A single turn carries every row of the set below to another of its rows. Some are shown first; where does it send the rows asked next?
Gopi: [ 26  26 -31  -7   9  16  -5  -2 -39  -6  19 -11  24  21   2 -17  26 -14
 -15  -5 -26  28  15 -15  -9  42   3]
Zis: [ -9 -44  11  -8  21  16 -10 -25  11 -30 -40  28  13   3 -41   3   4 -27
  29 -32   2  17   4 -16  20 -26  24]
pamu: [ -7 -32  21  42  12  -4  19   2  17  -9   4  25  -3  27  12  29  21  16
 -23 -31  17   0  -1 -13   8   8  16]
Tikem: [ -5 -51   3 -12  -2   0  -4 -14  13 -45 -31  10   7   3 -30 -13   1 -46
  27 -23 -10  13   8 -27   7 -20  28]
kof: [-15  -2 -10 -17  22 -13   4  28 -12  31 -33   7   5  -3   0 -48  21  25
  27  16   5  -3  13  -9 -27 -29  -2]
kanu: [ 29  20 -25 -20  22  22  13  15 -40  -9  24   1  25  20 -11 -30  21 -22
 -21   4  -6  18  11 -14 -27  24  -7]
Zug: [  4  -8  17  -6 -23  51  10 -18 -15   4 -14  33  17 -10 -25   2  11 -10
   4  19  35  16  29 -11  31 -33 -17]
gisez: [-26  26   3   4  20  -6  37 -15   4 -18  24  -6  24 -36   2 -23 -16  14
  23   2 -35  23  -7  -4  31  14  18]
leriv: [-19  28  -7  14  35  -1  19 -21   3   5  17 -13  19 -25   7  -6 -19  27
  32   8 -34  20  -2   8  26  22  14]
savov: [  0  27  -1   5  36  -9  22 -24  14  -9  18 -30  22 -32   8 -20 -11  19
  13 -15 -38  24 -19 -10   8  18  18]
siral: [ 42  29 -39 -24   6  12  -2   4 -35   4  20   1  10  16   6 -27   6 -22
  -6   3 -13  13  15 -30 -10  27   8]
Goz: [  2 -54 -16  -5  14  10   2 -24  25 -37 -14   5   8  12 -33  -1   0 -35
  36 -22 -10  21  -7 -19  25 -16  29]
Gon: [  3 -13 -23 -14  24  -9 -14  26  -3  36 -36   2   5   4 -13 -32  13  28
  38  14  18   7  14 -20 -34 -22   9]
fipas: [ -7 -47   0   8  12  15   2 -18  22 -27 -29  12   8   3 -15  15  -8 -47
  36 -30   0   4  -2 -13  20 -14  25]
koliv: [-12 -16  22  34   2  -9  29  12   6  -2   4  26  13   1  22  29   3   4
 -30 -31  16  -2  -4  -1  -3  23  22]
kepip: [ -2 -45   7  11   0  -3   1 -30  24 -31 -38  20  -6  -3 -36   3  16 -21
  35 -29  -2  14  -5 -20   8  -7  27]
fozu: [ -9 -18  18  32  -1 -18  26  24  24   7   7  12   1  19  -3  32  17  21
 -21 -25  19 -13  17  -2  -4  10  13]
lazan: [-12 -28  -5  36   8 -13  34  15   2   3  -1  17  -6  32   7  21   5  17
 -33 -31  13 -12   9   3  -3  18   8]
fosas: [  4  -7  13 -22 -17  41  22  -9   1   4 -26  25  -1  -8 -24   9   9  -2
  24  17  49  25   9 -15  42  -9 -28]
pezel: [ 22  33 -45 -10  -1  16   4   0 -21 -22  20  -2  17  28  -4 -12  30 -34
 -10  -7  -8  15  16 -19 -24  20  11]
der: [  0   1 -16 -13  33   1  -2  14 -13  37 -27  -3  -6 -11 -20 -31  24  15
  41  25   0  -1  13 -39 -14 -31 -14]
bikur: [ -3  26  -4  17  30 -10  33 -12  -5  -7  23 -10  15 -16  -4 -15 -33  19
  23   5 -36  27 -18   4   4  32  18]
Zif: [ 32  25 -41 -19  -2  29  -2 -10 -35 -24   7   5  25  25  -1 -29   7 -24
 -14   4  -5  15  15 -17 -13  31   8]
zudat: [ 10  -8 -21 -28  16  14  -6  15  -2  45 -21   4   4  -8 -23 -47  17  20
  27  22  19  -6  15 -10 -22 -23   2]
siko: [ -8  -1 -21 -23  32   6 -17  19 -20  38 -27   3  20  -4 -18 -45  22  23
  19  31  -2  -6   6 -26 -26 -14   5]
zutab: [  3   5   2 -17 -11  47  -6  -9  -8   8 -16  20  18  -9 -26  10  12  12
   5  22  45  35  22 -28  32 -28 -29]
lusen: [  8   6  24 -26  -9  44  22  -5  -9   9 -12  18  21   0 -14  15 -12  15
   8  16  44  21  17 -19  55 -19 -16]
tino: [  6  21  26 -21 -20  41  12 -14  -1  -3  -6  12  18  -5 -19  22  11  -2
  13  32  36  31  21 -13  32 -27 -17]
tade: [  7 -23  11  46   4 -12  28   5  20 -15   1   9   4  21  19  12   2  20
 -24 -36   5 -11  -2  11   2  16   5]
ramoz: [-27  13   5  29  32   0  30 -27  -3  -3  22 -19  18 -23   4 -11 -24  20
   5  -9 -36  23 -16  -4   9  18  29]

kepip moves to Zug
Zif moves to leriv
And these:
zutab moves to siko
fozu moves to Tikem
bikur moves to tade

A single turn carries every row of the set below to another of its rows. Some are shown first; where does it send the rows asked next?
zudus: [  6   3 -21 -37  -4  11   3  27  -1 -27  34  13  26  10  -7]
Fikuf: [-18 -16  -2 -13  22   2  31  42 -28 -26 -15 -27  15   9   0]
larut: [-17   1 -22  19  22  21  19 -23   6 -12   9 -49   9 -13 -22]
ror: [  1 -21  23  37  18  47  -5   7 -25 -14  42  -5   4 -26  18]
zaloz: [ -7  26  -6 -14  21  -9   8 -23 -23  38  31 -24  14  18 -18]
rusuf: [ -8 -15  -2 -29  25  -2  32  37 -19 -20 -16 -22  23  11   5]
tiz: [  5   3  -3   9  31 -16 -28  -3   2   7 -16  13 -24 -21  -2]
nurom: [-15  -5 -35  -2 -10  11  29  40 -11  -3  33 -10  17  15  13]
zed: [-20 -19   6 -10  24  53  18 -26 -37  18  21   1 -11  35  -7]
dafe: [ -6   8  -3 -26  10  -4   1  33 -17 -43  -3  11  30  -4 -10]
dumok: [ 20 -30  33  18  28  41   1   2 -15 -12  25 -24 -11 -30  -2]
Zigu: [-11  13 -17  21  -1  16  23 -24   7   9 -14  16  -1 -24   5]
ris: [ 44 -14  29   1  27  21  -8  -2  -9  12  30 -21 -13 -21   3]
Pava: [-22  11 -31  31  29  33   2 -27 -11 -24  20 -32  28   6  10]
zudil: [-10   3  21  26  -3 -14   2  -8   9  12  28  28  35  18   8]
gikid: [-32  -8  40  46  15  -4   1   1 -17 -17   2  11  26  13   0]
buzor: [ 31  -7  33 -10  16  12   3  -1  -9  31  40   8   9 -24   9]
milu: [-21   0  -7  13   7  -4 -21   9 -17  32  29  28 -27  -6 -10]
nin: [-10  -8  21  59  19  13 -22  -2 -21 -23  21 -17  -4  32  -1]
Bogi: [ 14  11 -26  -4  22   0  -6  35 -34 -14   9 -35  -4  34  23]
guz: [ -5 -12 -33 -16  -5  15  30  37  -6   1  37 -17  13  22   9]
Kom: [  2  -1  34  30  26  25 -14   7 -41  -4  31  12  16 -22  35]
pivu: [ 28   3  26   4  20 -21 -15 -20  13  12  12   4  17  32   7]
fis: [-45 -30  22  -3  32  17  -7   8 -36  13  18  26 -11   7 -18]
tam: [-19  12   3  18  14  27   2 -14 -53  27  12  -4 -35  23 -11]
besik: [  8  -5  46   0  25   9   1   5 -30  15  24  20  24 -27  22]
met: [  0 -34  16  33   7  28   1 -10  10  -8  40 -24  -7  33 -22]
Defa: [  1  18  -7  -1  29  -8   9 -23  -9  14   3 -50  -2  -2 -31]
rov: [ 26   9 -16 -36  17   9 -21  24 -21 -34  24 -10   4  30  -8]
nanu: [ -1 -32 -23   2  32  44 -24 -17  13  -9  31  18  -6  13  16]
Vip: [  0  26 -19  -1   4  -2 -23  39 -33 -43  15   1   6   8  -2]
kavar: [ 19 -32  37  -1  25   2   6 -18  17  -3   7 -20   6  26 -23]
luma: [ -3 -12   4 -32  18  14   0  36 -29 -44  10 -16   3  14 -33]
Lefub: [-35  15   5 -15  30   5  17 -23 -35  21  25  -4  44  20  -4]
Geven: [ 14  10 -22   3  23  31   3 -41   9  -1  -8  12   7   5  30]
nodep: [ -7 -34  -8  -4  30  17  -2 -12  29 -10  -8  17  -2 -24  -5]
biza: [-15 -27   9  -2  56  31 -36  -8 -34 -11  11  12 -12  28  11]
tuti: [-14   1 -20  -7 -11  19   0  42 -23 -34  39  -3   2   7 -26]
Lazi: [ 15  18 -28  -5  21  -9  -4  34 -29 -13   4 -23   7  29  34]
zel: [  2 -15   4 -20  44  46  10 -40 -16  -4 -11   2   8  26  15]
veb: [-23  19   6  26  11   4  13 -10 -34  14 -24   1 -24 -13 -13]
Zeso: [-34  16  -4  10  44  19   1 -26 -37 -14  12 -14  45  19  17]

luma moves to rov
Lazi moves to nurom
And these:
zaloz moves to Lefub
pivu moves to zudil
veb moves to tam
milu moves to fis
buzor moves to besik

A single turn carries every row of the set below to another of its rows. Some are shown first; where does it send the rows asked next?
ledap: [ 16  27  11  -1  -2   2   4 -33  16 -31  17  -5   5  34 -12 -27  -5 -11
   8   5 -17  -3 -47   2   4 -37  35  -2  -7  -6 -21  20 -10 -25  24 -46
  32  11  -8   9  -7  -4  26  16]
fur: [ 23  21  12  -8  12 -28 -34  27   1   4   5  16  25 -46 -34   1  -5 -43
   5  -5  13  35  -8 -12  -3 -45   0 -27 -33   6   9  -9   3  16  13  13
  -6 -31 -13   2  39  -7   1  -3]
redip: [  3 -11  -8  -2  13 -42 -25  19   2 -14 -26  23  27 -45  24  25  11  19
   6  27   2  17   7   5   2  27  28   8 -36  18 -28  28 -23  -4 -30  -5
  -8   9 -30 -15  -3  23  19 -17]
Musos: [ 36  20   8  -2   6  -5 -10 -23  -6 -34  21  -6  22  20   3 -31   2  -6
   9  11   2 -16 -46 -10   8 -21  33  11 -10   4 -19  35 -14 -33   1 -43
  26  15 -19  -2 -29 -30  18  30]
gakit: [ 15  27   2  -4  28  21  -8   7  11 -24  13  -3  26  17  -5  43 -19  11
  -9  48 -28   1   4  -8  28  10   7  27  55  21   7   1  12   7  -3   8
  26  34  19   4  34  21  40 -34]
vamem: [ 13  16   0   7  16 -32 -35  35   0  11  10  14   3 -31 -27  -5   4 -28
 -12  -5  28   4  -6 -10  24 -37  -9 -36 -38  22   5  16   1  16  11  20
 -20 -27 -36  14  22  -5  -6 -22]
Zofug: [ 22  27   4   1  14  -1 -10 -30   9 -38  22 -12  24  29  -8 -35 -13  -5
   0   4  -3 -18 -40  -4   4 -24  36  13  -5   1 -24  36 -16 -36   8 -43
  39  17   1   0   0 -15  24  14]
Fod: [ 43   2   9  23  -9  18  11  34  29 -12   6  -3   0 -13  20  44   0  34
 -33  30  21 -13   0 -10  17  49  46  10  11  14 -10  32 -20  -7 -27 -11
  -5   4   3  36 -18 -13   5 -13]
muro: [ 17  23  -7  -5  14 -26 -26  23  23   7  -4  31   5 -25 -18   8   9 -19
  -3  -3   6  20  21 -29  -3 -48  -1 -55 -25  17   2   2   3  16   2  10
 -18 -40 -11 -17  32 -11 -17   5]
mivo: [ 12  -4 -20  -2   6 -35  -6  16  22 -15 -27  14  14 -32  24  33  24  36
  13 -14  27   7  26 -13 -14  13  31 -25 -27   6 -28   9 -23  -1 -23  -1
 -23 -17  -6 -19   4  -8 -15  -1]
doduf: [  5  19   0 -20  14   1 -24   5  -2  -4   6  20  -9   5 -24  28  -5 -26
  16  43 -36  31 -11  -6  41 -37 -15  -1  16   8  20 -14  23  22  22  21
   2  10 -28   1  18  18  44 -27]
Rimi: [ 20  34  21   2   4 -13   6 -20   0 -26  21  -1  28  24 -11 -27  10 -13
   6  -5  -9  -8 -48  -3  -8 -43  22 -11  -3  13 -20  15  -7 -15  21 -50
  27  11 -11   4  -8  -5   9  28]
sibu: [ 19  22   8  -5   6 -22  -1 -25 -14 -35  13 -10  31  20   4 -25  16   1
  24 -13   6 -13 -48   1   0 -28  25   2 -10   5 -26  17 -12 -23  13 -42
  20  20 -21  -5 -20 -15  12  23]
Vil: [ 20  -9   1   0  -2 -40 -14  22   6 -14 -23   7  29 -62  11  24   8   8
  16 -13  34  26   0   4 -18  16  38  -3 -48  -7 -26   5 -28  -3 -16  -3
 -14 -15 -12   0   8  -2   1  -6]
Geki: [ 45  24   6  -3  17  38  -5   9  14 -33  20 -25  29   5 -10  43 -29  10
  -2  20   7   1   1 -15  19  20  26  35  53  -6  11  -9   2  -3  -2  11
  26  18  43  17  34 -19  28 -21]
piv: [ 17  22  -6  -5  10  14 -18  13   3  -2  21  -5 -27  16 -35  20  -8 -19
   5   9   7   3 -14  -8  56 -35 -15 -12  16   0  27 -13  21  20  33  35
 -10  -1 -18  28  22  -8  24 -39]
befir: [ 13  20 -25 -21  11  17 -21  -8  29 -10   5   9 -35  20 -29  23 -12 -13
  19  12 -12  19  14 -25  37 -46  -1 -25  13 -15  19 -17  17  12  23  29
  -6 -19  -1  -7  33 -18  23 -21]
lorib: [ 29  20   1 -19   4  23 -20   1   9 -12  16  -5 -15   1 -39  24 -23 -33
  21  16  -7  33 -14 -10  34 -36   3   4  17 -23  27 -29  18  14  31  28
   7  -7   2  17  34 -16  38 -23]
Lunaz: [ 31  27   3  12  15  35   6  20  18 -19  26 -24   5  25 -10  42 -16  20
 -21  17  12 -24  -2 -11  40  16  12  15  54  14  14   3   7   6   6  14
   9  20  23  35  24  -7  18 -37]
mozas: [ 53   3  -7   1  -3  22   6  19  30 -19  -2   9   4  -7  30  52   7  35
  -7  34  10  -2  22 -35   7  34  41   1  22   7  -3  18 -13  -8 -37  -8
  -8  -5  13  -4 -22 -39  -2  14]
vavum: [  6  16   5  -7  28 -44 -43  28 -12   6  -2  35  33 -39 -13   5   8 -29
  -2  26  -9  24  -1 -10   9 -32 -13 -21 -26  36   1  13   5  18  -4   9
  -6  -7 -38 -14  22  19   9  -9]
Pum: [ 36   3  10   7   4  12  -5  25  20 -16  -1  19  21 -19  25  45  -5  20
 -24  69 -20  10   5 -13  11  43  39  26  20  25  -9  34 -12  -5 -39 -17
  12  19   0   5 -15   5  26  -4]
fipav: [ 61   0  16   7 -12  16   5  28  18 -19   0  -1  26 -37  22  46  -4  17
 -10  32  17  15   0 -17  -6  47  54  24   7  -1  -7  15 -20  -9 -34 -16
   5  -1  14  17 -17 -28   8  11]
Mefim: [ 10  -8  -7  16   3 -36 -14  32  15  -6 -15   7   7 -43  13  16  10  21
 -12  -9  41  -5   4   4   7  25  32 -13 -49  12 -26  32 -29  -4 -18   1
 -22 -13 -25  14  -1   3  -4 -24]
Los: [ 36  28 -20  -6  28  36 -10   3  28 -29  16 -11  11  28  -4  40 -20  22
  -4  21   2 -16  27 -34  27   2  13   7  55   5  12   1   8  -2  -8  18
  14   6  40  -7  36 -28  13 -17]

Rimi moves to sibu
fipav moves to Geki
gakit moves to doduf
And these:
Los moves to befir
Mefim moves to Fod

A single turn carries every row of the set below to another of its rows. Some are shown first; where does it send the rows asked next?
somug: [-41  16  -7 -23 -35  -6  -5  25  -3  -6   3  12 -15  21 -22 -59 -57  20
  25   1]
zodi: [ 12   5   6   0   7 -27 -30  34   9 -10 -29 -29 -38   4   0  -7 -22   0
  -7 -11]
zelu: [-23   1 -20   1  -6   1 -14  -9 -31   1 -18 -43 -18  20 -10  27   1  -6
  23 -27]
fana: [ 34  10 -14 -16  -6  19 -34 -10 -18 -16 -30 -31   9  25 -23 -16 -26 -14
  18   3]
vegif: [-18 -19 -26  -8   9   0  18   7   7  29  40   2  -4   9 -45 -35 -50 -14
  -1   9]
Rived: [-14  -5 -32  -8 -31  35  28  14 -22 -15  15  13 -38  -5  28 -28 -36   2
  14 -10]
Gafo: [ -1  46  11  19 -14 -14   8 -16 -27 -15  37 -11  13   7   3 -17 -67   6
 -34  26]
sasul: [-31  30  37  -9 -17  12   4  -2 -35 -11  -7   3  -1  13   7   5 -77 -11
 -25  24]
Metu: [  6  20   1  -1   6 -13 -34  28  19 -20 -36 -28 -26  -8   6  -8 -13   6
   6 -10]
gofek: [ -2  23 -24 -36  34 -12 -10  12 -28  25 -23  25 -15  12  -4   0 -49  -2
  -7 -19]
zibuk: [-20  37  21  -3 -41  28   3  -7  -4  -4  33 -36   9   3  -8  13 -68 -13
 -12  12]
dotar: [ 17  34 -22  26  -7 -29  -4 -16  -1  -1 -15  -9  13  -9 -27 -12  -5  10
  22 -18]
Kamo: [-18 -15 -23   5  16 -19  18  20 -28  25  23  -9 -12  19  23 -49 -61   6
 -13  -4]
Fadop: [-14  38   5   4 -44  13  17   4  -2 -25  29 -26   2 -24  29  -1 -49  -8
 -18  19]
Zas: [-13  42  15  18 -22  11   5  -8 -10 -31  18 -38   2  11   7 -11 -83  14
  -1  27]
puzuv: [ 45   0 -22 -20  -5  14 -37   2 -26  -9 -14 -21   4  21 -26 -17 -27 -23
   9  11]
zesa: [-18   4 -18  13   2  -3  10  22 -37  14  47 -28 -17   0   1 -33 -71  33
   6 -13]
Sot: [-27 -32   5 -10 -19   3  21 -10 -14  33  -7  20  -1  43   3 -26 -49 -11
   8  -7]
seb: [-11 -12   2  -1 -27  24  12  11  21  20  46   4 -18  -6 -44 -17 -37  -3
   3 -11]
tor: [-14   4 -26  -8  -6  15 -20  -5 -24  -4 -12 -45  -6  -1  -7  30   4  -9
  24 -20]
guf: [-12 -25  25  10 -25  21  34   0 -40  16  -9   0   6  12 -12 -35 -60   2
  13  -6]
pomon: [-12  -6 -14  -5  34 -37   4  20   9  -1 -16   1 -34  12 -14 -15  -7  -1
 -20  -7]
Nagi: [ 22 -16 -35 -26  28   0  -2 -11 -22 -11 -16   4 -22  41 -28 -10 -26 -14
   2   9]
zemi: [-34  35   3   7 -22  -3  29  -1   2 -38  17   1 -30 -16  14   6 -35 -11
 -26  23]
potu: [ 24  13 -24  -1   9 -36   6 -23 -10  21  -5  26  12  20 -15 -17 -14   7
  -5 -17]
tuke: [ 28  29 -15  13  -8 -26 -13 -11   4   0  -5 -31  20 -17 -25  -8 -11   8
  17 -13]
nula: [-41  28  30   8 -27  29  14   2 -12 -29 -11 -20   6  -7   7   2 -62  -5
   2  32]
nadud: [  3  41 -11 -18  11   2 -23  19 -36  18 -34 -31  10 -21   1   1 -42  -8
   5 -27]
Puz: [-43  35  -3  -2 -22  16  13 -18 -21  -5  48 -17   4   0 -21  17 -39 -22
 -26  17]
Gapi: [-41  34  -2  -8 -46  16   1   0   0 -40  23 -25  10  -2  -5 -11 -43  -3
   5  41]
mezug: [-30  26   1 -15 -33   1   1 -20 -13 -51  12  -2 -15  32 -11  -5 -54  -3
  -2  45]
ziva: [-30  -5 -37 -13  17 -16   4 -11 -38  22   1  -9  -6  29  -7   6   5  -8
  -7 -24]
Firu: [ -1  42 -25 -19  13   5 -23  24 -39  21 -29  -6   6 -27  -6   0 -35 -13
   7 -21]
nopa: [-18 -17 -40  -5   9  19  47   2 -10  12  10  23 -32  -9   9 -10 -50 -13
  12  -5]
dured: [-30   5 -34 -16 -11 -23  10   0  14   5  13  29 -27  30  -3 -35 -59  18
  26  -3]

Gafo moves to zemi
fana moves to tuke
Nagi moves to potu
And these:
zesa moves to Rived
vegif moves to dured
Firu moves to zelu
Zas moves to Fadop

